In the rows, zero is written as 128.
One turn moves each row of this set onto another row. After a few examples, where does it send each row asked below?
z_124: [145 124 149 103  94 133 119 139 113 122 143 134 137 122 165 101 101 114
  86 134 151 166 107 105 139 132 162 149 155]
z_74: [122  77 145 117 108 116 123 105 150 133  86 141 120 102 126 103 121 137
 102 143 143 132 132 124 163 147 164 139 132]
z_270: [127 132 138 109 115  91 176 150  84 157 100 157 108 136 113 138 140 112
 131 125 141 148 139 137 125 147  82 119 123]
z_199: [137  90 146 109  88 172 151 147 120 113 118 116 134 117 136 111  99 123
  89 143 137 159 135 109 146 111 152 147 141]
z_568: [131 129 120 103 139 105 180 159 102 173 101 146 118 136 103 125 152 141
 125 121 120 144 131 134 124 148  86 120 131]
z_853: [122  98 146 108 105  92 132 131 128 149 124 142  93 113 103 163 125 123
 100 141 109 100 117 142 139 148  73 111 131]
z_809: [133  85 142 121 110 187 144 139 135 121 127 143 133 122 134 126 104 162
 106 162 134 129 141  95 138 123 155 142 143]
z_168: [145 127 141 113 115 150 121 142 116 133 151 158 144 132 172 111 112 157
 108 143 151 154 122  87 125 147 163 146 161]
z_6: [135 128 161 120 103 128 106 122 124 118 161 163 129 128 167 124  93 125
  98 161 153 128 113  96 139 137 154 144 155]
z_845: [144 103 143 105 115 150 107 125 144 129 141 143 132 115 146 106 103 147
  88 149 144 134  96 100 139 135 173 146 151]
z_437: [137 125 128 129  75 115 135  76 126 123 158 140 149 148 155 127  82 127
 104 156 147 146 123 108 125 146 121 150 137]
z_396: [119 115 123 124 139 131 153 134 147 177 124 150  90 127  90 144 132 146
 100 121 119 105 113 141 131 151  79 132 138]
z_687: [112 127 163 141  98  87 129 112 113 123 121 173 127 132 167 126 116 118
 122 156 151 132 168 111 156 156 133 136 148]
z_880: [128 125 135 111 101  98 148 142 113 138 100 120 146 123 155  84 131 111
  95 116 130 180 149 124 159 144 141 144 155]
z_745: [122 114 146 126  93 119 158 129 104 155 108 156  79 126 110 154 120 104
 114 108 161 142 130 148 124 155  82 133 121]
z_513: [112 133 138 126 133  86 128 125 157 142 133 136 140 128 141 100 122 128
  84 154  97 111 137 119 175 139 125 139 168]
z_248: [116 107 143 127 111 118 147 119 135 158 118 155  75 120  92 155 116 113
 100 125 141 107 113 150 136 148  80 132 124]
z_715: [131 122 141 113 105 154 152 158 129 120 146 110 146 130 141 107 100 116
  74 149 105 143 134 107 154 104 129 148 164]
z_550: [127 136 131 124 110 125 172 152  95 168 117 152  98 139 122 143 135 122
 117  98 147 157 142 138 116 160  73 135 137]
z_967: [145 126 105 125 100 137 145  91 132 142 157 138 164 153 153 116 101 167
 111 148 135 153 127  98 114 155 128 150 147]
z_132: [131  85 149 101  83 104 141 135  99 143 100 143  91 108 111 160 130 118
 115 121 139 140 129 143 126 155  88 112 117]
z_796: [139 142 140 109 124 131 115 143 136 134 166 138 146 132 161 102 106 134
  80 149 122 136 103  96 143 131 148 147 172]
z_210: [128 120 150 133 105 168 151 147 111 117 149 157 141 141 159 136 103 149
 115 166 135 132 164  86 134 127 134 142 156]
z_524: [148 120 110 114  77 129 147  93 121 132 142 118 160 143 151 106  93 134
  98 132 144 177 118 111 121 146 131 154 138]
z_517: [127 134 114 120 137 133 170 155 123 182 123 142 104 138 107 134 143 146
 104 102 120 138 127 137 122 157  74 135 147]
z_86: [130  95 124 104 131 120 141 145 132 168 119 146 106 118 102 155 145 170
 112 132 101 108 124 128 125 160  81 110 137]
z_723: [136 118 119  95 119 109 158 168 106 168 119 124 120 125 117 139 151 147
 105 109  98 147 131 134 124 155  73 115 147]
z_365: [140 126 107 119 100 122 137  86 152 138 162 118 160 146 140 109  92 143
  86 151 116 139 106 110 132 139 122 151 149]
z_47: [120 108 139 108 129  92 156 128 129 158 101 152  95 120  84 140 130 120
 114 146 124 105 112 145 142 137  89 118 118]
z_472: [123 121 123 108 150 102 165 144 128 173 109 155 109 132  90 135 144 149
 120 141 111 108 122 134 133 145  84 117 131]
z_628: [132 119 140 109  95 101 155 155  81 152 120 152 109 130 135 161 141 132
 127 118 129 149 151 129 116 164  71 113 136]
z_224: [125 114 125 128 137 127 141 133 134 153 109 160 147 132 153 103 143 181
 125 140 129 141 163  99 144 166 149 137 157]
z_252: [123 107 148 111 109  93 162 129 100 150  91 163  92 122  98 147 130 111
 130 138 149 127 127 142 132 145  93 117 109]
z_59: [121 126 159 131  98 143 141 140 125 109 159 141 135 136 151 134  88 112
  90 173 119 117 146 101 153 110 123 144 159]
z_406: [142  97 116 119  87 136 131  70 149 131 142 132 146 134 135 119  88 150
 101 154 144 140 107 110 126 145 140 149 129]

z_745 -> z_517
z_365 -> z_437
Where do these go?
z_132 -> z_723
z_224 -> z_74
z_715 -> z_59
z_270 -> z_472
z_168 -> z_845

One turn moves each row of this set onto another row. After a few examples, where does it send each row asked below?
z_171: [114 155  90 140 110 120 150 158 135 131 124 141 160 141 107 137 131 104
 113 119 139 129 147 143 142 100 138  59 150 162 136 136 158]
z_700: [ 98 124 172 124 109 148 117 167 156 139  89 119 111 170 105 101 104 113
 142 139 164 131 136 117 136 110  96  99 165 133 136 153 133]
z_731: [109 124 122 119 121 137 149 179 169 109 136 143 128 148 100 161 101 125
 138 145 121 124 139 153 145  90 136  73 121 154 135 146 132]
z_346: [130 113  95 122 176 105 112 125 120 141 149 130 124 149 108 149 141 131
 122 117 130 128 118 132 177 135 114  76 150 131 154 117 165]
z_137: [133 143 107  85 119 158 124 120 172 115 125 135 131 160 120 180 130 131
 133 126 117 133 126 125 130 147  90 116 159 139 142 115 139]
z_58: [127 119  90 115 147 114 140 165 132  90 128 184 115 150 132 166 124 147
 128 133 157 123 116 118 133  91 112 134 162 134 150  93 132]
z_580: [102 124  94 113 115 152 122 158 127 123 138 141 122 143  89 166 135 101
 158 103 138 143 132 108 148 114 135  90 170 162 155 138  95]
z_39: [102 116 167 133 159 134 141 148 120 138 141 165 132 152 158 144 134 132
 105 152 126 118 113 120 157 109 125 127 153 112 140 164 138]
z_105: [104 127 137 119 113 127 142 159 151 109 121 121  99 146 163 109 155 136
 130 116 159 128 148 139 106 124 130 141 149 127 106 161 102]
z_298: [107 130 110 166 131 105 155 138 126 119 101 181 146 164 141 109 152 128
 149 152 161 141 120 113 134 120 113 120 156 140 134 167  97]
z_532: [134 134 136 136 128 135 112 131  84 105 142 118 105 137  90 103 114 155
 138 143 154 134 133 123 144 116 122 121 168 139 148  95  79]
z_10: [ 98 111 100 107 141 134 124 132 150  64 118 142 118 153 117 121 133 120
 136  76 160 133 142 125 128 126 111 108 133 135 145 101 108]
z_696: [131 151 128 140 147 158 156 112 146  92 111 152 127 140 130 109 156 107
 159 161 119 106 140 147 144  99 123 117 139 165 145 108 116]
z_149: [137 109 100 149 126 130 160 137 133  99 134 149 132 108 147 156 123 109
 105 118 147 137 137 129 140 115  92 141 153 121 141  96 119]
z_982: [103 132 120 126 139 113 127 177 118 113 135 117 128 176 149 118 154 115
  98 154 140 128 151 120 168 116 152  94 138 173 126 138 160]
z_575: [115 140 159 122 153 148 147  93 142 138 139 117 104 177 123 135 143 123
 165 129 147 161 117 109 125 116  83 110 143 153 158 105 131]
z_360: [103 141 126 125 111 114 149 134 130 150 142 143 137 162  77  95 127 149
 170 109 117 146 123 108 143 124 115  94 138 130 137 153 127]
z_314: [110 121 102 112 135 119 163 192 133 121 136 119 120 140  96 114 124 143
 132 127 145 140 174 144 108 122  84 123 129 125 129 115 117]
z_808: [117 135 114  93 137 143 146 170 123 131 112 140 109 167 117 123 136  97
 102 156 112 103 139 115 139 122 109 106 185 146 113  89 124]
z_455: [127 131 132 161 131 180 139 151 106 122 116 129 120 160 123  98 131 132
 143 142 183 139 136 133 136 118 176  97 129 145 135 154 108]
z_761: [131 152 125 148 142 131 114 131 144 144 154 118 121 159  88 126  90  91
 144 133 152 137 153 149 118 133 122 100 132 124 140 177 103]
z_888: [135 136 141 115 131 141 118 184 109 103 136 157 147 163 114 144  97 113
 116 124 155 176 147 110 105 113 100  77 147 136 149 118 132]
z_170: [134 127  91 122 129 148 115 106 139 124 107 138  89 182 124 112 135 117
 142 145 168  95 120 134 142 138 137 159 158 129 141 126 139]
z_381: [138 127 138 157 159 146 112 127 135 123 138 129  91 102  90 108 119 142
 152 122 169 128 134 119 132 133  93 124 165 113 136 109 127]
z_26: [129 131 131 126 175 106 106 129 121 129 148 138 110 155 138 138 112 151
 146 175 155 108 142 139 151 125  99 116 105 146 160 152 144]
z_482: [152 133 131 145 166 147 149 147  87 128 139 137  83 153 103 155 134 114
 100 152 134 169 119 100 127 138 127  98 148 150 131 118 128]
z_291: [121 142 145 113 129 103 157 167 135 154 134 163 137 158 149 140 136 140
 106 133 176 185 120 124 124  97 121 106 146 144 141 132 152]
z_178: [135 123  95  95 126 114 136 122 128 150 167 111 119 147 115 151 121 119
 124 145 135 141 120 153 177 138 110 139 145 149 153 119 146]
z_571: [ 92 112 133 124 155 134 152 156 136 138 123 134 128 173 169 166 146 130
 124 123 171 177 139 147 144 119 123  74 138 121 140 139 116]
z_325: [ 90 165 148 118 111 127 124 128 157 125  91 118 106 181 121 114 137 128
 135 134 163 145 163 152 112 111 112  87 168 124 135 129 102]
z_590: [142 137 135 113 124 151 102 162 134 145 103 124 104 175 102 155 131 104
 172 123 158 173 159 159 138 101 108 120 146 154 145 126 138]
z_38: [133  95  97 148 148 104 142 138 125 132 120 133 118 183 116 129 139 100
 103 147 155 149 143 162 121 146 111 115 102 146 121 155 136]
z_367: [148 131 112 124 120 147 122 137 117  99 121 130 147 136 100 104 146 165
 146 104 141  96 107 107 125 109 127 127 151 170 140 132 121]
z_775: [122 152 144 151 170 104 104 117 110 144 101 142 133 180 112 116 128 117
 129 123 166 139 127 114 168 105  96 144 159 132 162 137 119]
z_348: [142 146 150 159 134 139 136 124 167 123 140 124 117 153 112 108 133 148
 121 162 158 133 136 131 100 110 161  84 115 149 132 152 108]
z_971: [145 114 129 137 123 124 116 110 134 108  96 112 111 182 128 105 129 120
  99 154 137 105 115  92 151 134 110 129 159 127 162 134 115]
z_441: [150 148 134 139 141 117  90 154 111 160 135 163 100 161 112 137  98 148
 161 155 170 146 136 121 132 128 120 107 155 139  98 125 118]
z_111: [114 153  97 136 146 148 141 154 161  90  98 126 118 167 115 102 137 131
 107 109 146 116 121 102 146 155 140 106 171 116 113 141 145]
z_962: [119 117 141 165 169 174 158 159 156 108 137 108 153 153 136 115 142 126
 111 135 159 112 129 142 125 103 129 123 140 138 119 133 155]
z_594: [113 146 126 164 174 130 132 120 141 122 160 149 120 131 136 164 140 132
 118 147 143 146 148 139 172 117 133 134 140 147 114  95 114]

z_962 -> z_111
z_888 -> z_761
Where do these go?
z_149 -> z_171
z_346 -> z_571
z_808 -> z_314

One turn moves each row of this set onto another row. After a few examples, where does it send each row asked below?
z_837: [171 106 147 125 112 150 103 132 109 140 169 121 121 141 112 121 125]
z_71: [104 133 140  93 108 132 128 108 123 109 100 108 106 133 132  98 143]
z_486: [161 115 123 137 118 112 121 116 159 139 128 132 105 111 159 128 167]
z_241: [155 102 155 101 144 128 133 128 115 118 145 126 134 139 100 169 148]
z_788: [146 113 169  96 136 115 131 128 117 120 159 127 123 134  99 156 149]
z_947: [ 90 174 127 144 124 142 132 143 101 125 130 120 120 145 112 136 117]
z_978: [156  93 124  97 144 125 121 114 129 160 139 144 126 121  99 136 111]
z_521: [ 83 153 139 102 129 135 125 128 116 119  96 126 111 135 128 121 109]
z_830: [166 110 132 138 110 107 111 113 157 123 126 130 110 107 153 126 154]
z_658: [112 149 153  85 110 124 128 103 121 116 115 126 120 134 144 103 147]
z_335: [138 140 129 107 127 113 131  89 160 133 113 118 122 140 152  98 146]
z_60: [130 112 108 179 123 130 143 134 124 137 132 128 123 121 100 146 172]
z_738: [135 118 102 182 143 130 123 141 120 149 128 139 131 122 107 139 157]
z_20: [126 124 108 181 140 140 128 142 119 147 131 143 115 117 114 155 155]
z_114: [146 104 150  95 106 108 126 139 112 148 135 118 129 129 140 176 110]
z_295: [139  91 139 133 156 142 107 153  90 126 124  99 127 141 130 123 119]
z_682: [142 108 126 167 116  98 136 128 143 133 132 139 113 128 150 157 166]
z_61: [104 143 114 169 109 150 115 152 104 167 126 128 130 131 110 134 129]
z_842: [158 112 118 133 111 110 134 115 168 115 121 110 107 112 143 123 158]
z_867: [ 88 152 138 122 122 144 112 108 109 113 100 127 104 139 123 131 105]
z_647: [ 89 164 139 107 131 141 124 112 120 123 107 119  99 136 134 117 110]
z_851: [158 128 131  90 141 130 121 161 136 132 136  87 138 144 130 148 125]
z_324: [151 106 133 147 144 121 146 121 110 141 156 120 125 149 123 137  83]
z_556: [112 145 154  94 120 121 127  97 127 118 112 121 100 136 155 106 143]
z_708: [148 112 123 175 115 116 132 128 138 150 142 143 109 115 142 152 165]
z_24: [139  92 144 118 145 133 103 143  87 131 122  94 127 162 125 126 126]
z_852: [146 107 133 137 145 118 129 117 110 141 140 110 121 159 117 148  79]
z_959: [108 131  94 165 110 148 128 140 111 162 117 124 123 118  96 138 132]
z_863: [144 141 140  97 156 127 130 158 130 134 139  83 143 131 121 144 127]
z_919: [113 145 109 159 107 159 120 141 110 164 127 142 136 127 107 149 148]
z_160: [148 100 135 179 115 106 134 117 135 144 138 144 120 120 134 145 161]
z_265: [100 146 116 164 122 159 119 140  97 161 123 137 118 126 110 141 136]
z_399: [146 136 141 103 122 111 142  94 169 125 122 130 120 123 148 110 142]
z_279: [ 84 152 124 118 120 132 146 114 114 115 106 114 106 136 114 123 104]
z_857: [157 121 126 135 105 104 115 117 163 132 124 118 108 128 168 123 155]
z_152: [133 115 152  86 112 104 114 141 114 154 132 112 122 112 134 163 106]
z_759: [142 130 140 106 130 106 141  93 158 131 121 129 108 129 159 110 158]
z_910: [145  94 120 164  95 103 136 119 136 141 126 130 110 108 137 146 160]
z_776: [161  96 127 102 132 138 115 112 117 167 131 135 139 126  99 148 111]
z_42: [127 111 103 167 134 131 127 144 127 147 118 149 130 121 118 156 172]
z_638: [ 93 160 124 149  99 155 130 138 102 128 130 110 113 138  99 130 126]
z_198: [100 174 121 149 116 159 124 130 116 128 130 128 120 138 106 148 113]
z_623: [169 119 149 129 116 152 105 124 109 140 164 105 129 152 103 138 119]
z_692: [104 144 152 104 123 129 125  86 117 117 106 125 116 151 137 102 144]
z_974: [137 117 137 102 133 114 148 128  99 170 137 102 153 164 134 133 122]
z_923: [ 89 177 130 138 127 158 130 127 102 137 129 122 114 140 114 129 121]
z_75: [126 118 148 114 132 119 146 134  84 171 139 101 156 144 140 130 122]
z_8: [133 132 133 102 101 109 155  89 149 128 120 114 116 129 146 104 149]

z_923 -> z_708
z_75 -> z_837
Where do these go?
z_71 -> z_959
z_682 -> z_692
z_738 -> z_399
z_851 -> z_852

